Each row is where one point has got to under a steady rotation. How many steps took it there?
The counts run from 0 to 508.
1.496 -0.310 3.167 1.387 0.579 2.279 -1.056 -0.622 0.336 0.958 -2.134 0.256 0.892 1.630 1.706 2.604 -0.436 -2.146 1.209 -1.264 -0.571 -1.520 1.737 -1.532 -0.478 0.953 1.387 1.519 0.271 -0.965 -0.735 1.707 0.814 -1.364 0.382 -0.521 0.995 -0.774 -0.501 1.203 -0.682 -0.407 -4.963 0.733 | 471
1.191 -1.378 2.951 1.402 0.983 1.249 -0.834 -1.190 -1.269 1.584 1.001 -0.891 0.662 1.076 1.862 1.984 -1.659 -1.945 1.480 0.506 -1.069 -2.627 0.033 -0.524 -0.741 -2.150 0.786 2.034 0.272 -1.614 -2.929 1.726 -0.974 -0.049 1.957 -1.101 1.516 -1.019 0.259 2.726 -0.176 -0.232 -2.317 1.188 | 152
1.212 1.425 0.960 2.295 0.659 0.394 -0.245 -1.518 -0.568 0.823 1.132 1.874 -1.631 0.079 3.605 2.808 0.284 -0.779 0.524 -0.622 0.729 -1.912 -1.327 0.251 -2.699 -0.929 2.834 -0.982 -0.218 -1.116 -0.022 0.964 -0.180 -0.543 -2.152 -1.467 2.685 -0.457 -1.474 0.828 -2.251 -0.105 -2.268 -0.172 | 22
2.346 -1.097 0.734 2.270 -0.792 -0.708 -0.678 -0.630 -1.164 1.439 -0.120 -0.045 0.658 -1.590 3.405 2.926 -0.687 -1.073 1.508 0.318 -1.390 -1.699 -0.762 -0.688 -1.900 0.522 1.405 -0.602 -1.294 -1.206 0.016 0.270 -0.566 -0.901 -1.341 -3.073 2.065 -1.124 -2.765 -0.062 -0.085 -0.662 -1.890 1.891 | 340
1.245 0.359 2.404 -0.719 0.333 0.330 -0.584 1.334 -1.054 0.994 0.617 2.851 1.950 1.901 3.323 3.340 -0.910 2.079 0.888 -0.753 -0.364 -0.252 -1.197 -1.170 -1.083 -0.953 0.345 1.391 1.364 -2.107 0.837 0.196 0.701 0.053 -1.633 -2.656 0.433 0.058 -2.229 1.340 0.112 -0.234 -2.736 1.064 | 355
-0.646 -1.333 2.334 0.661 0.887 2.434 -2.447 -0.610 0.795 -0.861 0.975 1.579 0.601 4.196 0.839 1.766 1.024 0.905 -0.326 -1.328 -0.088 -2.677 -2.154 1.818 -0.982 -0.133 2.085 0.994 -0.379 -1.648 -0.829 -0.795 0.813 -0.002 -0.810 -1.802 1.212 0.282 0.870 1.029 -0.520 -1.683 -1.869 -2.418 | 61
0.147 -0.749 1.964 2.054 0.656 -1.300 -1.892 0.876 -0.454 1.446 0.985 0.927 0.524 0.682 1.423 3.504 1.478 1.488 1.431 -0.527 -0.994 -0.273 -1.646 -2.340 -1.560 1.819 0.609 0.795 0.546 -2.088 0.723 0.441 -0.479 -1.723 0.608 -2.704 1.523 -0.112 -1.787 1.651 -1.095 -0.530 -3.105 1.073 | 143
0.288 0.233 1.879 2.859 2.057 2.086 -0.129 -0.552 0.614 1.209 2.253 2.173 -1.264 2.652 0.395 1.797 1.178 0.091 0.694 -0.472 0.565 -0.315 -0.996 -0.268 -1.490 -0.016 2.265 2.330 0.162 -1.353 -2.285 0.264 0.301 -1.667 1.462 -1.472 1.315 -0.066 0.265 3.003 -2.550 -0.908 -1.768 -1.071 | 407
1.900 -0.433 1.773 2.026 0.556 0.616 -1.074 0.552 -0.250 0.613 -0.882 2.883 0.357 1.953 2.477 3.244 0.474 1.921 1.002 -0.728 0.056 -0.282 -1.455 -1.177 -2.835 2.079 1.223 0.704 -1.527 -0.574 1.357 -0.544 1.287 -0.320 -0.288 -2.310 1.015 -0.654 -1.540 0.368 -1.095 -0.886 -2.733 -1.455 | 85
2.031 -0.579 2.806 -0.836 0.693 0.827 0.546 -0.087 0.584 1.252 0.735 0.937 1.042 0.986 1.933 1.671 -2.585 -0.561 0.989 0.967 -2.014 -0.585 0.410 -1.148 0.524 -1.952 0.534 3.419 0.124 -2.215 -1.976 0.096 0.298 -0.562 1.212 -2.975 0.622 -0.985 -2.168 2.061 -0.003 -1.339 -1.929 1.301 | 359
2.096 -0.930 1.664 1.184 1.679 0.677 1.671 -0.217 0.679 1.388 0.629 2.062 0.042 -0.806 0.300 1.371 -0.499 0.405 0.323 0.778 -0.741 0.273 -0.165 -0.980 -0.593 0.418 1.258 3.001 -0.537 -1.485 -2.003 -0.467 -0.832 -1.851 1.403 -4.212 0.883 -1.653 -3.076 2.261 -0.898 -2.123 -1.738 0.516 | 224
0.107 0.892 1.676 1.936 1.441 2.188 -1.832 -1.608 0.936 0.483 0.971 2.108 -2.247 2.520 2.534 1.067 1.133 0.250 2.020 0.425 0.640 -1.175 -1.839 -0.016 -1.774 0.222 1.305 1.194 -1.865 -0.653 1.359 0.562 -0.100 -1.087 0.084 -2.441 2.328 0.932 -0.322 1.474 -1.463 -0.672 -2.045 -0.920 | 465
-0.258 0.755 1.878 2.742 1.291 2.566 -2.099 -0.938 1.824 0.956 1.252 2.107 -1.888 2.224 2.305 0.429 0.707 -1.301 2.102 0.432 0.546 -1.578 -0.839 -0.495 -0.734 -0.252 2.501 1.380 -1.275 -0.134 0.811 0.374 -0.341 -1.645 0.429 -2.150 1.637 0.239 -1.321 1.563 -2.611 -0.186 -1.857 -0.330 | 464
0.841 -0.015 2.790 -1.022 0.422 -0.520 -2.776 -1.396 1.970 -1.133 -0.131 -0.559 1.375 3.389 2.172 3.061 0.607 0.239 0.458 -1.272 -0.107 -1.336 -1.744 -0.503 -1.502 -1.019 2.804 1.219 0.539 -0.672 -0.754 -0.286 0.622 1.228 -1.857 -1.637 -0.827 0.708 -0.808 -0.344 0.104 -1.349 -2.602 -1.111 | 504
1.639 -0.805 3.435 1.165 1.085 1.053 -1.284 -1.280 0.121 0.753 -1.535 0.314 -0.373 0.971 0.863 2.282 -0.032 -0.935 1.719 -1.377 -0.646 -0.918 0.294 -1.505 -0.891 1.125 0.616 1.839 0.084 -1.292 -0.888 2.549 0.267 -1.201 1.163 -0.920 1.558 -0.720 0.386 2.219 -0.245 -0.799 -5.232 0.845 | 470
1.457 -0.300 1.879 -0.769 1.327 -0.330 -2.337 -1.478 1.118 0.266 1.813 0.626 -0.697 0.363 1.764 1.861 -1.229 0.680 2.101 0.031 -2.344 -2.204 -2.662 0.798 0.251 0.362 0.408 -0.089 -1.484 -2.220 -2.104 1.148 1.099 0.155 0.106 -1.632 2.119 0.151 -0.124 3.485 0.162 -1.863 -2.074 0.272 | 389
0.484 0.297 3.283 0.667 0.804 -0.100 -0.092 -0.648 1.006 0.898 -0.397 0.491 -0.726 0.255 1.242 0.761 -1.906 -2.173 1.296 1.269 -0.701 -1.056 0.197 -1.943 0.173 -0.768 0.405 3.173 -0.238 -1.868 0.508 -1.205 -0.372 -1.289 1.245 -2.370 1.363 -2.127 -3.916 0.419 -1.287 -0.720 -3.328 -0.179 | 494
0.812 0.156 1.808 -0.310 1.357 -0.979 0.538 -0.916 -0.425 1.623 0.696 0.105 -1.747 0.078 1.852 2.977 -0.292 0.890 0.316 1.660 -0.815 -0.759 -0.930 -1.915 -0.835 0.087 0.419 2.067 -0.511 -2.877 1.449 -0.596 -1.643 -1.497 0.426 -1.895 2.098 -1.134 -4.267 0.737 -0.341 -1.066 -3.620 -0.797 | 492
3.217 -0.034 1.021 0.731 1.623 -0.159 0.960 -1.578 1.003 0.480 -0.475 -0.311 -0.517 1.289 2.873 3.769 -0.895 -0.377 0.313 0.742 -1.575 1.003 -1.525 -2.548 -0.140 0.283 2.616 0.658 -0.562 -0.953 -2.759 -2.116 0.028 -0.973 -0.090 -1.360 -0.652 -0.219 -1.689 1.029 -1.056 -1.690 -2.322 -0.571 | 161
1.666 -0.677 0.859 0.553 -0.961 0.864 -1.847 -1.531 2.821 0.173 -0.403 -2.248 0.011 0.736 2.981 2.639 -0.771 -2.263 1.299 1.487 -2.181 -1.783 -0.107 0.112 0.022 -0.046 3.216 1.265 -2.124 -0.503 -1.256 -0.310 -0.120 -1.226 0.880 -2.417 0.857 -0.211 -2.392 -0.670 -0.169 -1.623 -1.253 -0.154 | 130
0.472 -1.386 3.218 0.464 0.612 -0.094 -1.122 -1.655 -1.713 0.036 0.567 -1.432 0.152 2.031 1.655 1.766 -0.649 -1.349 -0.189 0.335 -0.324 -3.922 -1.798 0.562 -1.692 -2.143 0.589 1.948 -0.357 -3.115 -0.346 -0.308 -1.413 1.010 -0.072 -0.446 2.216 -1.129 -0.811 0.033 -0.349 -0.460 -2.773 -1.992 | 499
0.865 -1.722 2.318 0.505 -0.499 -1.066 -2.139 -0.406 0.337 0.606 -0.205 -0.702 0.141 -0.392 0.512 3.571 0.960 0.637 1.040 -0.643 -1.003 -2.773 0.219 -0.358 -2.108 2.177 0.719 0.833 -0.916 -2.258 0.221 1.546 0.797 -0.909 0.792 -1.498 2.957 -1.819 -1.721 0.423 -0.011 -1.264 -3.784 -0.933 | 262
1.243 -1.603 2.252 0.043 0.027 0.819 0.926 0.642 0.332 0.908 0.483 -0.533 1.956 2.437 0.686 3.850 -0.081 -0.101 -1.126 -0.176 -0.195 -1.795 0.900 0.097 -1.743 -1.783 2.722 3.207 1.418 -2.216 -3.197 0.203 0.205 -0.377 1.437 -1.378 0.054 -1.453 -0.747 0.841 -0.318 -1.512 -1.402 -0.900 | 34
0.343 0.381 1.863 2.234 -0.376 1.141 -0.954 0.745 0.668 1.725 1.191 0.687 -0.015 2.598 2.027 3.267 0.450 -0.155 1.469 0.480 -1.464 -0.080 0.379 -2.344 -0.435 0.435 1.152 2.008 0.341 -1.888 -0.232 0.262 0.596 -3.017 2.038 -1.848 1.016 -0.289 -2.342 1.514 -1.769 -0.347 -3.022 0.723 | 145
-0.097 0.338 2.045 0.580 1.699 2.063 -0.101 0.198 1.352 0.196 -0.132 3.361 0.125 1.873 1.190 1.533 -0.206 0.627 -0.466 0.117 -0.169 -0.730 -0.702 -0.221 0.241 0.302 2.033 1.355 -0.501 -1.234 1.342 -2.596 -0.049 -1.526 -1.077 -3.294 1.029 -1.471 -4.381 -0.274 -1.488 -1.049 -2.069 -1.237 | 433
1.389 -0.572 1.834 1.672 1.589 2.368 1.962 0.017 0.942 1.434 0.083 2.398 0.227 -0.138 0.562 0.361 -1.233 -1.287 -0.126 0.445 -0.199 -0.629 0.504 -0.417 -0.171 -0.592 2.023 3.090 0.002 -1.130 -1.531 -0.728 -0.788 -2.158 0.511 -3.696 1.216 -1.230 -2.825 1.321 -1.487 -1.549 -1.532 0.448 | 225
2.384 -0.829 1.244 0.902 1.532 -0.808 -0.404 -0.574 0.843 0.405 -0.016 0.571 1.045 0.267 1.447 4.010 0.036 0.608 -0.080 -1.821 -0.377 -0.323 -1.470 -0.799 -1.191 0.834 3.410 0.444 0.802 -0.329 -4.478 1.076 0.002 -0.183 0.047 -1.694 -0.394 -0.205 0.482 2.749 -0.528 -1.793 -2.332 0.488 | 216
1.025 -0.428 2.637 2.101 -0.359 2.800 -1.109 0.899 -0.620 1.385 0.330 1.790 1.195 2.750 3.214 1.178 -1.311 -0.869 2.287 0.780 -1.050 -1.178 0.027 -0.290 -1.404 -1.520 -0.012 2.314 -0.717 -1.457 1.412 0.536 0.803 -0.936 0.326 -3.246 1.681 -0.435 -1.674 0.903 -0.182 -0.112 -1.970 1.071 | 148
0.503 -0.746 2.308 1.668 -1.159 0.406 -2.319 0.694 1.870 0.762 -0.344 -1.051 0.550 1.062 1.469 3.075 -0.271 -1.443 1.108 -0.289 -1.003 -3.032 1.406 -0.285 -1.261 1.229 2.629 1.386 -0.868 -1.264 -1.379 0.848 1.679 -1.419 2.114 -0.631 1.761 -2.037 -1.902 0.060 -1.505 -0.772 -2.604 -1.015 | 264
-0.231 0.755 2.547 -0.681 -0.148 0.762 -3.467 0.073 2.018 0.111 2.120 1.827 0.624 1.463 3.039 1.199 -1.226 0.035 1.784 -0.577 -0.729 -3.261 -1.632 1.339 -0.666 -1.246 2.050 0.906 -0.457 -0.910 -0.110 1.496 1.403 0.506 -1.265 -2.771 1.886 -0.146 -1.322 1.560 -0.407 -0.866 -1.151 0.449 | 386
2.355 -1.256 0.716 0.843 1.850 0.693 1.854 -0.487 0.314 1.485 1.312 1.830 -0.442 -0.310 0.768 2.746 -0.448 2.008 -0.068 1.284 -1.133 0.742 -1.300 -0.835 -0.664 0.683 1.168 1.638 -0.719 -1.895 -1.710 -0.917 -1.078 -1.697 1.308 -3.540 1.538 -1.045 -3.110 1.911 -0.277 -2.077 -1.605 -0.251 | 223
1.435 0.037 2.651 -1.464 0.934 -0.120 -3.293 -1.044 3.393 -0.602 -0.973 0.169 0.097 1.418 2.095 2.060 -1.419 -0.376 1.996 -0.770 -1.038 -2.306 -1.432 -0.271 0.693 1.149 2.468 0.637 -1.386 -0.218 -1.926 0.604 1.537 0.853 -0.074 -0.838 0.014 -0.422 -0.938 1.762 -0.605 -1.807 -2.699 -0.928 | 447
1.610 -0.498 2.589 2.350 1.424 0.553 0.398 -2.582 0.415 0.668 -0.735 -0.539 -1.659 1.039 1.105 1.431 0.088 -2.203 0.649 0.410 1.453 -1.494 -0.051 -1.038 -2.408 -0.912 2.546 2.644 -0.581 -0.972 -1.456 0.731 -1.883 -0.164 1.547 -1.078 1.504 -0.861 -0.193 1.156 -1.708 -1.141 -2.956 -1.476 | 288
2.624 -1.689 2.263 0.449 -0.810 0.872 -1.643 0.201 -1.232 0.959 -1.908 0.298 2.175 0.608 3.454 3.563 -0.920 0.633 1.168 -0.473 -0.304 -1.982 0.023 -0.592 -2.568 0.190 0.877 0.726 -0.534 -0.761 0.724 1.498 0.846 0.598 -0.108 -1.923 0.947 -0.878 -1.496 -0.157 0.722 -0.454 -2.590 0.841 | 474
-0.472 0.554 1.451 -0.648 0.270 1.325 -2.994 -0.067 0.926 0.214 2.652 1.420 0.062 2.053 3.263 1.715 -1.014 0.138 1.327 -0.208 -1.397 -3.439 -2.371 2.065 -0.360 -1.299 1.825 -0.473 -1.046 -1.489 -0.481 0.555 1.198 0.567 -0.983 -1.489 2.158 -0.329 -1.040 1.716 -0.794 -0.514 -1.176 -0.160 | 387
0.260 -0.385 3.152 1.142 0.532 -0.416 0.168 -0.364 1.240 0.349 1.088 0.396 1.030 0.845 0.122 1.134 0.958 -0.949 0.087 -0.152 1.389 -0.681 0.013 -1.325 -2.022 -1.913 2.726 3.985 1.918 -1.621 -0.431 -0.003 -1.736 -1.075 -1.235 -3.970 0.585 -0.614 -2.222 -0.064 -0.989 -1.614 -1.714 0.063 | 170
1.416 -1.495 1.234 0.626 -0.007 -0.545 -2.211 1.181 1.095 1.171 1.228 0.231 2.098 0.383 1.947 3.522 -0.223 1.192 0.835 -0.696 -3.352 -0.492 -1.486 -0.685 0.375 1.428 1.364 0.275 -0.212 -1.615 -2.749 -0.111 1.079 -1.321 0.602 -2.549 0.239 -0.199 -1.453 2.476 -0.561 -1.439 -1.644 1.840 | 9
